Here are some points, one per row:
0|5|27|-42|32|-2|8|29|23|-28|-18|6|-6|1|42|-22|-15|40|31|-12|8|-10|-30|2|-60|16|-52|52|8|-10|-40|5
-4|-14|-28|-17|-12|-20|6|-3|-20|5|13|-8|7|-18|23|-17|-14|-60|19|10|28|-10|16|32|-90|-9|-4|23|6|19|7|-7
13|46|4|-13|-3|4|-65|-12|-18|-10|-2|5|13|30|-10|-45|9|10|-46|20|20|-23|2|-28|-32|36|15|-10|-6|0|-4|-77
28|28|-20|8|-18|-27|25|-24|12|26|-3|-34|17|-17|-10|-24|-2|7|-11|-2|0|8|2|-6|13|22|-6|4|19|2|16|8
-2|-15|59|-46|-22|27|-6|-9|17|42|13|32|0|80|15|15|32|-5|-5|-12|-11|-21|-3|-21|-22|-38|13|-9|47|-13|18|21
-15|20|5|-5|-16|-6|-2|-38|27|6|-3|2|-15|18|26|2|-4|13|13|5|-16|-10|-61|14|19|22|-24|-14|23|8|21|-19
-35|-18|-26|32|-10|9|-5|68|-19|21|15|-44|-17|42|-21|4|-9|7|18|-12|8|-23|9|-11|19|-6|5|-7|68|-5|-10|-7
-32|-20|-7|-23|-14|21|-11|-5|17|-13|-12|-7|6|-15|33|75|-14|26|-12|35|58|4|-7|4|-4|-2|49|-26|9|15|2|-62
12|-16|-48|25|14|-9|-13|15|20|-16|-58|-27|-25|-17|13|10|-1|-36|-9|-27|-24|11|-6|-15|-11|-28|-15|-23|-20|-19|24|-51
-19|-7|-33|-37|6|12|2|20|59|20|43|4|2|-6|-26|-10|-40|-29|23|-6|9|-8|-5|5|17|12|-48|-29|-35|3|-45|14
-14|22|22|3|-3|-36|33|-55|13|8|-3|-10|1|-43|36|-18|-1|2|-33|-19|0|-7|25|-6|-1|12|-1|-9|36|-2|-3|13
-57|-33|10|-31|4|-6|-3|-5|8|-23|14|0|-3|-5|-15|-10|-44|4|1|23|-46|-10|18|-36|-7|4|33|18|-17|4|-24|-35
28|-8|-3|-20|10|-24|-6|-52|73|12|-9|15|25|-17|-57|-4|-13|-8|1|50|-19|-18|-19|1|14|-4|12|2|35|19|15|19
-35|-31|-19|-23|-26|-7|-11|21|-8|-13|-25|24|18|-9|-21|10|38|13|52|20|-28|2|-18|1|0|5|37|22|-24|8|-30|11
11|37|26|-4|-72|-16|32|31|40|-11|-25|-28|1|13|-22|-24|16|27|-28|22|-35|17|35|12|-13|23|-34|-10|35|5|8|-4
-38|13|25|-18|10|20|22|6|-7|11|1|-15|15|-28|-32|-5|11|20|19|22|0|5|-34|46|3|11|-21|-8|-1|3|73|-11
-23|3|6|2|50|-17|-6|2|6|-4|-58|-27|-3|-10|-47|-5|0|-11|16|-43|10|17|7|4|-20|-49|-8|-8|-46|-35|38|-10
2|-11|-29|-4|44|-17|36|14|10|5|-15|0|4|2|27|27|-2|43|-34|5|40|77|10|-12|-4|21|53|18|7|17|15|-16
42|-34|52|32|17|4|8|-5|19|-17|22|-59|6|30|-28|6|-11|0|41|-27|11|-28|23|4|-11|-24|28|8|13|-2|13|2
23|-17|29|-8|-11|29|-9|-4|-52|39|-2|-50|47|-45|-16|-14|31|21|-10|7|-3|8|-47|33|-31|11|-2|-19|-11|16|12|39
5|28|-4|36|4|-63|-12|-14|-24|10|1|12|-10|-12|26|27|-28|16|32|-15|-26|-20|4|23|7|15|28|-25|-39|-10|-7|3
-2|46|-19|13|-15|3|31|-44|10|18|4|-25|-11|25|-18|-2|21|27|-5|-20|-1|13|12|4|7|33|-14|15|-10|-5|44|7
16|18|25|0|1|19|28|10|-8|0|-5|9|-12|18|-37|21|23|-17|2|-13|23|4|2|-19|16|57|-24|39|-24|26|-13|2
55|-56|-36|-13|8|-20|-13|-5|7|-4|-7|-6|-31|50|-1|13|27|-11|-18|7|-8|-20|-8|7|11|14|23|3|44|5|-2|-33
-17|26|28|-14|46|-30|-47|-6|14|-15|34|29|2|1|0|37|51|-16|-39|9|-4|44|-1|14|-2|-16|3|41|14|28|21|5
-14|14|-6|-19|-43|25|-7|25|6|-1|7|30|10|-2|-45|10|4|49|27|-29|-28|-13|-1|4|-14|31|33|13|-30|11|-21|-41
18|-12|1|-3|7|-5|45|21|14|0|-20|37|10|-20|18|-35|-22|7|7|-1|19|-18|-9|29|-13|18|-24|62|-11|-17|-16|15
11|48|25|15|7|0|-37|24|9|-22|18|-16|27|17|8|-39|-42|-6|-5|14|13|-9|-25|-28|3|6|6|-26|-3|-35|10|-2
6|10|21|16|-3|-5|-42|6|-30|-3|-4|-1|41|-24|1|-49|-14|-27|-27|-22|-6|-28|-47|-36|-8|33|44|34|5|-34|-21|-16
4|-44|30|47|47|1|-13|19|-26|-5|3|-13|-1|12|-7|-7|-8|17|8|-5|13|-28|3|25|50|-1|-3|-6|39|35|-16|2
19|30|21|-26|-35|34|22|-11|-17|-24|-25|-1|-29|-10|5|5|-17|-9|-19|-13|5|-24|2|13|5|-72|18|38|5|27|-34|-7
35|-50|-7|-12|-1|4|-3|-3|30|55|28|15|-22|-34|-2|-4|66|30|27|-4|-15|-38|18|-31|-20|-27|12|-2|-41|-19|36|-21
-31|0|6|19|-39|-45|33|-13|26|12|1|-35|25|-28|16|-5|21|-20|12|-7|-13|15|-21|-35|3|-30|-15|-8|61|-3|-33|-9
-37|-54|-4|-24|7|-3|-7|-9|6|-31|17|19|58|-5|34|-33|-13|10|-31|-29|5|-48|58|11|29|-10|-11|-16|-32|29|35|-15
16|5|42|17|8|5|37|39|-6|-25|-11|0|-12|-10|30|61|6|-10|-24|11|1|-7|2|-7|37|41|-50|-7|-24|7|-1|-20
9|18|-15|-43|0|-8|5|27|-29|15|-56|-7|16|43|2|-11|-9|-18|-2|-3|-13|11|-19|-37|23|-40|-26|-20|-35|-10|6|-2
13|16|2|-13|-25|-54|-30|11|-21|10|-30|7|-5|-36|0|29|-3|35|-8|23|-15|-18|11|1|-4|21|25|-7|-25|3|-24|19
-38|2|-50|11|18|32|39|-49|-30|4|8|-14|13|52|10|-11|-10|16|-19|1|-42|-8|-35|42|-13|23|-11|-11|12|-11|4|1
-7|60|13|-28|9|-41|-6|0|-25|12|-4|19|26|24|13|50|-15|28|18|1|-48|-5|19|14|-2|-7|13|-13|-21|-8|-19|7
-1|6|25|12|-9|25|-70|13|19|-43|47|-26|-9|-9|16|13|20|4|-5|27|-19|60|12|15|4|-25|-48|20|-2|-14|0|-8
-3|2|-21|7|4|6|-21|-24|4|39|20|3|-16|-9|-13|35|-23|-7|11|9|28|-21|11|-16|-13|19|-37|19|-25|-4|-9|2
-6|4|4|-34|13|5|24|23|13|16|36|-13|3|-13|-10|31|-19|14|-41|-11|59|-8|-3|-4|-51|-6|-32|-37|-12|15|-35|2
-29|-7|-6|-3|24|-5|-19|47|-21|22|-1|-55|-34|-1|-32|6|13|7|11|5|1|-34|43|-19|-3|1|16|7|70|-18|-7|11
17|23|-50|14|-33|40|11|3|-29|11|-7|10|9|-16|27|2|-22|-8|-21|-4|-13|-5|7|-2|31|-64|7|52|15|36|7|-12
15|36|-14|1|0|26|18|-38|52|12|8|-15|-3|-35|-28|-8|-3|34|-8|-9|-10|-3|12|-1|3|23|-12|-7|31|-2|0|-4
-11|-23|9|-16|15|9|40|-9|-40|-18|2|-10|-16|-7|-20|-3|-7|-3|-19|35|-59|-11|-62|25|-6|27|-10|-17|17|-8|22|-7
14|9|25|3|30|22|-8|-31|6|-9|-39|37|-21|-12|-51|6|-3|-38|9|-64|-6|6|-20|17|0|-33|-2|-26|17|-15|-27|-47
3|-12|13|17|-27|-14|-17|14|-32|22|5|12|-11|-25|15|-4|-7|-11|-4|-10|38|-5|-6|6|-64|13|-41|5|4|2|-6|8
-1|42|-29|-5|-6|20|18|16|12|-56|33|20|-8|31|1|15|11|-9|2|-1|6|0|-15|-7|-19|7|37|-39|-5|-11|18|37
28|31|25|-3|5|-2|30|13|-22|-54|46|25|-1|0|-19|-19|22|-16|20|35|3|21|-4|-15|1|-23|20|-32|-6|16|-2|5
4|5|-6|0|3|-13|22|16|30|14|-10|38|9|13|50|3|-29|-44|27|9|-5|-11|-5|31|-44|3|-11|67|21|-9|28|6
-18|10|16|-11|24|-15|-15|47|-26|50|0|30|-22|4|3|-11|-23|20|36|9|24|-28|19|2|56|-6|-13|-13|58|-15|39|6
1|3|-2|-8|-2|-7|-5|-15|-36|-20|3|-5|4|21|-57|29|2|-44|5|8|14|-1|32|2|-40|20|-30|32|4|6|-18|-11
-18|-16|39|8|22|29|6|-12|9|12|20|4|-8|-4|8|1|31|10|-53|25|13|-5|-4|11|25|-17|7|59|-23|-98|-41|4
21|25|-6|51|25|8|-20|14|6|-52|-3|3|22|-14|16|-19|11|-5|25|29|21|0|-27|-35|-1|10|29|17|2|1|36|21
-24|-21|17|-40|-27|30|-12|-41|-13|-4|-2|3|-27|9|31|-27|-44|-17|41|-18|3|79|18|-8|10|33|23|-12|1|-17|-7|7
62|-45|-6|-15|-25|0|-12|3|-5|-38|-6|41|-39|-36|-3|-2|37|-3|23|-45|-8|1|23|10|29|25|-12|-14|48|-25|24|-1
2|-21|1|7|8|12|13|7|10|15|2|28|24|15|-25|-14|-18|-63|-23|21|30|1|-7|-15|26|29|-16|-12|-6|57|-30|52
-26|3|-18|5|-27|5|41|13|-8|30|-6|-20|-23|18|18|16|45|-78|15|4|-2|-7|13|-25|8|45|11|16|-42|-4|-4|8
-5|-22|8|4|-24|25|-14|-35|-5|1|-19|13|-17|7|-9|-6|-30|43|34|14|59|59|17|-2|2|25|31|6|-13|17|10|21
-23|32|-8|-6|15|-38|-16|10|-5|-17|42|15|4|-4|6|-20|57|-17|-4|-32|9|29|-3|23|3|2|-3|-11|-14|16|-22|-8
19|19|-4|-1|20|-5|18|-5|-3|-39|19|9|-9|4|6|-28|35|-11|25|69|24|4|-1|-6|-5|-30|40|-16|-6|-4|-28|3
-23|-29|31|-8|-66|-4|-10|1|-4|1|-4|12|-10|-28|14|60|-53|-12|-18|-1|26|36|-9|4|-1|3|44|-22|16|-17|20|23
43|5|26|-5|5|-64|-1|-21|-10|21|2|-16|10|26|-1|47|-44|4|-5|20|-30|18|3|16|6|-16|26|-18|-28|-26|-27|16
-16|-30|16|0|21|-23|7|-20|-24|-8|10|-14|-13|5|-10|-44|-44|13|-10|-4|-7|59|29|-24|3|26|27|23|-15|13|-13|-31
-10|-2|-24|55|-6|29|-12|21|10|-5|-23|14|84|-10|6|66|18|30|13|-27|-27|3|-4|-12|-6|7|22|2|1|17|-34|17
-47|0|10|11|-32|-50|23|-63|-6|-20|3|5|25|-36|4|1|23|9|12|-5|10|-7|-11|-86|42|-24|-52|-3|12|4|-3|4
-1|-11|-23|29|-11|29|-12|-5|10|-3|40|0|18|19|-5|2|3|-7|-21|9|5|19|-18|3|22|-18|-6|23|-25|-67|-12|32
32|-48|-12|17|5|2|29|20|3|8|6|18|19|4|0|0|-40|18|-9|4|-43|69|10|-16|3|9|6|1|-5|-30|-1|-17
-6|5|29|51|-10|21|-4|7|8|4|-25|-24|-75|-5|13|-26|-18|28|0|12|-30|-7|12|-9|-16|-65|-1|11|-41|55|-14|29
17|-39|28|35|-35|-15|12|9|-5|27|14|36|42|58|8|-23|9|20|-28|-38|9|-23|30|22|0|-22|-10|-18|-10|10|15|-30
12|1|-22|30|-4|-16|33|21|-2|13|13|42|-15|-10|5|-42|36|9|-5|46|38|9|7|24|-1|-15|17|-59|-7|-50|-42|-16
30|-31|-10|-60|-15|-5|-10|21|1|-39|20|-45|-4|-22|-8|-2|15|4|-18|-65|-2|-11|9|12|33|8|4|-1|3|-4|-1|40
18|20|-11|10|36|65|-18|-24|3|22|-50|4|-14|-26|22|5|-1|-22|-30|-51|-21|0|0|-1|-8|-13|10|-27|14|9|-37|11
0|-49|-21|12|15|-28|-27|-21|0|-6|10|-5|-27|70|30|0|36|30|-6|-45|6|-11|-26|-21|-39|-2|-7|-15|-4|9|15|50
-25|-4|-16|-23|-3|-10|-2|32|12|-12|-98|-7|19|10|-46|-1|-2|-25|-22|-5|29|14|-2|20|9|-53|-5|0|-29|-17|41|1
-13|20|2|25|4|27|-13|-17|-18|25|-78|39|-17|9|-17|-32|16|-5|3|-6|16|8|29|11|2|-26|-6|-21|1|14|-13|19
Along one direction, these points spread out more than along any other. Take the direction at right angles to it along which they spread out most. Then take the direction at right angles to both along which they spread out most. Go by this last direction. For each point below, how far along it does it lie, from 0 to 99? The average is 50, and the first point in the table lies past the average. One standard deviation of the points above along it is 16.
-16|-42|9|-6|10|2|-3|-8|-12|-53|-14|36|-9|13|6|-2|6|17|-23|2|-20|-62|38|-12|13|11|-3|-12|-7|-2|22|44 36
-1|-9|-14|-1|11|48|19|-28|-49|-2|6|-27|39|-21|9|-13|12|9|-1|48|-58|8|26|-1|-40|-6|-32|-28|16|1|28|-2 61
30|3|0|-24|-13|17|8|-3|1|-12|17|-58|22|30|44|-9|7|-6|62|-29|28|-31|20|38|56|-24|21|4|-10|9|3|-30 36
26|18|-28|-67|57|6|-1|16|-35|41|17|-22|7|-19|16|0|16|12|18|-8|11|-15|39|-22|42|-7|10|6|30|2|9|27 41
-23|7|-30|11|-17|-39|1|-36|52|-9|-19|-38|-7|12|-23|-9|9|16|4|20|3|-12|-9|30|7|12|6|9|20|20|-15|17 59
-38|32|-14|35|11|-7|-9|17|17|-12|46|14|-15|-27|4|-3|16|-35|-29|-13|-22|1|30|75|-5|4|36|-8|-2|-3|0|26 53
7|-6|46|13|19|14|-1|20|40|47|-5|-16|-10|-4|20|11|23|-71|0|30|-19|-8|11|-3|9|52|1|-16|-41|44|16|-17 62
22|-5|-26|22|7|-6|20|-7|-32|-28|22|11|8|-12|-20|45|-27|-9|16|3|28|-6|8|-11|-42|-10|-48|-3|4|-12|0|5 61
-24|-10|13|3|-4|-3|33|-34|-13|-1|-5|-29|-15|-13|1|1|19|13|14|10|25|-12|-81|28|27|18|-10|-7|-8|4|10|-19 64
-10|-9|14|12|22|6|-4|14|12|30|3|29|40|-1|10|-12|3|15|46|-25|-32|63|-4|-16|-9|5|12|-11|4|23|-19|-13 39
5|7|-21|27|8|18|-20|-23|-10|2|10|24|-10|10|-2|45|-26|-4|34|36|8|-13|23|2|8|12|-67|12|-5|3|-9|-13 60
20|10|-21|-15|24|31|-8|11|17|-10|-46|-14|-53|2|34|-14|-29|13|-22|-2|-15|-11|-19|-31|-8|-21|-3|-19|-19|37|-6|19 56
9|8|-31|3|-12|-12|3|24|-32|30|53|37|-55|-13|-32|-7|-28|4|-31|-31|-22|11|-50|-12|25|-56|1|39|-12|52|38|-19 50
19|5|-37|-6|-25|-10|-85|7|4|6|12|-3|7|9|21|-32|7|-4|-14|48|10|37|-7|25|32|-4|-33|18|-3|-26|-22|7 51
-6|41|2|37|-9|28|-17|13|17|-22|26|15|9|-13|1|-12|-23|-5|-17|-2|20|-26|-16|-37|-9|12|31|-2|-9|-49|43|-2 51
